The rows below come in pairs that one turn or mirror swaps. Which row does each named row swap with?
The rows were stretched afterwards, more along some directions than others.
Sivi: [-1.22 -3.90 -2.95 3.17 0.07 0.90 -2.43 -1.06 -0.05 -0.31 1.15 0.95 2.19 -1.28 -0.43 2.81 -0.86 0.94 -2.22]
Nuvon: [0.21 1.92 -1.93 2.96 -0.41 -1.61 1.05 -0.59 0.52 0.67 5.02 0.21 0.16 -0.52 -4.84 2.58 0.23 1.48 -1.04]
boz: [0.10 -0.85 3.45 -4.72 -1.99 3.31 0.14 0.57 0.74 0.95 -2.04 1.06 -4.02 -1.14 4.65 -2.85 -0.09 -0.43 3.14]
Fafi: [2.36 -2.92 -0.62 2.87 -0.51 -1.92 -0.61 2.09 1.94 1.44 0.94 -1.13 -2.72 -0.22 0.89 2.06 -2.33 0.55 -1.24]
ruv: [1.23 3.21 -1.34 1.32 -0.75 2.86 2.18 -1.86 -3.63 0.49 1.46 -0.75 2.59 0.75 -1.31 -0.07 4.72 -1.25 -1.57]
vos: [1.81 -2.29 -1.54 -2.65 1.31 0.26 2.42 -1.43 0.03 3.70 2.10 1.04 -2.81 -1.96 2.85 -0.94 1.43 0.21 2.14]
Meb: [2.32 -0.41 -0.97 1.11 0.64 -0.13 4.40 -1.36 2.82 2.14 2.22 1.91 -2.57 -0.02 -0.03 -0.03 -0.05 0.72 0.54]
sidum: [-1.07 5.21 2.21 -0.51 -0.14 1.43 0.45 -0.38 -2.44 0.63 1.33 -1.79 -0.34 -0.51 1.39 -2.61 4.09 -0.44 -0.03]
dage: [-1.70 3.11 1.97 0.11 2.33 -0.10 0.47 0.49 -1.41 0.37 1.40 1.77 0.92 2.32 -1.76 -1.60 -1.06 0.87 1.18]
Gatu: [-1.83 2.26 -1.58 3.19 0.58 -0.84 0.51 1.62 1.62 -1.67 2.20 0.91 1.06 1.28 -5.29 2.85 1.35 1.74 -0.73]
maper: [-1.25 2.91 1.30 0.86 2.77 0.21 0.87 -0.43 -1.87 0.91 2.20 2.23 0.48 1.58 -2.14 -1.02 -0.97 1.21 1.06]
lada: [1.86 3.78 -2.17 1.70 0.50 2.12 2.47 -1.99 -3.79 0.72 1.51 -0.42 4.47 1.58 -1.06 0.26 3.67 -0.63 -1.44]
zunak: [1.01 2.69 -0.74 4.76 1.46 -0.89 0.15 -3.45 -3.59 3.71 5.75 -0.21 2.63 -0.55 -0.75 0.27 1.26 0.96 -2.16]
komo: [0.54 1.74 -0.89 -0.21 2.45 -0.28 3.68 -2.03 0.72 0.38 2.00 1.68 -3.36 -0.49 -2.08 0.05 1.77 0.69 0.68]
Gera: [1.26 2.86 -0.74 5.65 1.51 1.48 1.37 -2.52 -5.36 0.46 3.58 -1.50 -1.40 0.08 -1.04 -0.59 0.90 2.40 -4.99]
Geli: [-1.32 2.76 1.56 -0.05 2.49 0.01 0.66 0.02 -1.35 0.79 1.46 1.94 0.53 1.60 -1.59 -1.68 -1.25 1.03 1.69]
sezu: [-1.12 3.30 2.21 0.48 2.35 -0.22 0.68 -0.26 -1.66 0.81 2.13 1.67 0.36 1.88 -1.74 -1.50 -1.27 1.14 0.95]
Gase: [0.70 2.13 0.53 0.39 1.65 -0.14 0.42 -0.41 -2.88 2.16 3.41 1.63 -1.96 0.51 0.70 -0.80 -1.73 1.70 1.58]
dutas: [-0.86 3.98 1.79 0.53 -0.85 3.02 0.53 -1.55 -3.19 0.25 2.42 -1.48 -1.31 -2.04 2.22 -2.60 5.61 0.60 -0.22]
tofi: [-2.03 2.34 1.64 0.10 2.32 0.23 0.26 0.11 -1.23 0.74 1.11 2.10 0.58 1.62 -1.11 -1.32 -1.30 0.81 1.53]
vomis: [-0.18 -1.65 3.65 -3.99 -2.49 3.47 -0.30 0.45 0.56 1.06 -1.79 1.02 -4.04 -1.66 4.87 -3.05 0.52 -1.02 2.13]
zupof: [0.12 3.71 -0.77 4.05 1.30 2.76 1.37 -2.05 -5.08 -0.79 2.19 -1.22 -0.01 0.12 0.06 -1.21 2.27 2.63 -4.12]
Fise: [1.31 1.78 -0.22 -0.09 1.70 -0.97 4.77 -1.47 1.12 0.96 2.96 1.54 -4.71 -0.05 -1.53 -0.80 1.74 0.16 0.69]
vodef: [-1.11 2.96 1.29 0.72 2.80 -0.14 0.59 -0.38 -1.97 1.09 2.45 2.07 0.21 1.38 -1.49 -1.51 -1.25 1.69 1.24]
Zuduz: [1.22 -2.36 -1.50 3.02 -0.02 -1.68 -0.38 2.78 1.86 0.78 0.95 -1.05 -2.74 -0.09 0.72 2.48 -2.73 0.74 -0.90]
ver: [1.27 1.67 -1.97 2.59 -0.48 -2.27 0.61 -0.20 1.15 1.15 4.40 0.33 -0.30 -0.22 -4.38 2.24 0.03 1.49 -0.18]
duk: [-4.17 0.49 3.09 -1.54 -3.02 2.11 -1.55 1.21 -0.08 -0.63 -0.40 1.85 -1.75 -0.58 2.59 -2.76 2.67 -2.31 0.87]
tum: [2.07 1.56 -0.85 2.79 -0.65 2.80 0.27 -4.17 -3.39 0.17 1.90 -1.05 1.90 -1.04 -0.30 0.48 1.88 1.47 -3.02]
Buke: [0.05 -1.21 3.52 -4.79 -2.36 3.29 -0.16 0.52 0.84 1.00 -1.96 0.97 -3.83 -1.56 4.68 -3.38 0.10 -0.44 2.87]
sosu: [0.47 3.01 -0.18 2.22 -0.62 3.30 0.17 -2.82 -5.02 -0.68 2.69 -1.36 -1.04 -1.96 -0.28 -0.41 3.39 1.72 -2.40]
Vefer: [0.01 -0.59 0.23 2.85 -0.37 -1.59 -0.55 1.76 -0.34 0.41 2.56 -2.43 -3.39 -1.40 0.52 -0.10 -0.29 0.30 -1.49]
rotu: [-0.08 1.76 -1.75 -0.23 2.69 3.15 2.49 -0.30 -1.14 -0.61 0.71 -0.09 1.00 -0.07 1.00 -1.05 2.74 2.82 2.10]
pez: [-0.47 3.05 -0.63 3.56 1.71 1.69 -0.32 -1.89 -5.02 -0.97 0.89 -2.14 4.74 0.84 -0.69 -0.64 3.57 -0.48 -2.29]
kibin: [0.46 -0.90 3.55 -4.89 -2.22 3.17 -0.11 0.69 0.56 1.12 -1.63 0.87 -3.57 -0.95 4.56 -3.04 -0.21 -0.08 2.68]
mufa: [0.08 0.78 -1.72 -1.69 2.50 2.53 3.46 -0.15 -0.20 1.16 1.32 0.91 -1.20 -0.91 1.66 -1.41 2.79 2.63 3.10]
lut: [0.91 0.55 -1.18 2.78 1.16 -0.19 1.20 0.83 0.46 -2.63 0.06 -0.40 -0.52 1.36 -2.02 1.73 0.36 -0.97 -0.49]
noso: [-0.29 -0.87 3.78 -4.83 -2.31 3.38 -0.56 0.49 0.14 1.17 -1.51 0.68 -2.89 -1.34 4.81 -3.25 0.64 -0.51 2.67]
tomi: [-0.31 1.55 -0.66 5.67 0.11 -0.54 -1.05 -2.22 -4.30 0.83 2.92 -1.06 3.54 0.36 -1.76 0.54 1.94 -2.19 -4.12]
rafis: [-0.73 -0.80 0.32 2.58 -0.84 -1.76 -1.69 2.24 0.30 0.23 1.72 -2.04 -2.97 -1.30 0.69 -0.69 0.48 0.12 -1.06]
fidif: [-1.79 -3.97 -2.63 2.35 -1.25 2.31 -2.41 -0.52 -0.17 -0.24 0.92 0.74 1.33 -2.18 1.30 1.94 0.65 0.89 -1.93]
nev: [2.40 -3.10 -1.21 -2.01 1.46 -0.36 1.70 -1.30 0.55 3.40 0.36 0.39 -2.72 -1.79 3.20 -0.37 0.58 -1.19 1.58]
naf: [-2.08 1.99 -2.25 3.52 0.48 -0.93 0.70 2.03 2.01 -1.78 2.19 0.90 0.38 1.14 -4.89 3.41 0.18 1.64 -0.77]
Pib: [1.87 -0.91 -1.52 2.25 0.26 0.75 2.37 -1.82 1.85 1.30 1.58 1.11 0.81 0.15 0.14 0.59 -0.20 0.76 -0.59]
tel: [-0.43 -1.09 3.59 -4.61 -2.80 3.26 -0.38 0.64 0.82 0.95 -1.87 1.11 -3.25 -1.44 4.82 -3.40 1.22 -1.34 2.78]
fulet: [1.12 2.21 -1.87 4.94 2.17 -1.22 2.20 0.59 -0.18 -2.06 2.04 0.06 -0.12 2.24 -3.73 2.26 -0.10 -0.21 -1.20]
difuf: [1.46 4.04 0.09 2.16 2.06 -0.68 0.24 -2.39 -3.68 3.69 4.54 -1.11 0.73 -0.43 0.18 -0.58 -0.11 2.14 -1.31]

Swapped with sidum: difuf
Swapped with dage: kibin
Swapped with fidif: fulet
Swapped with Gatu: Fafi
Swapped with lut: Sivi
Swapped with Meb: mufa
Swapped with vos: Fise
Swapped with naf: Zuduz

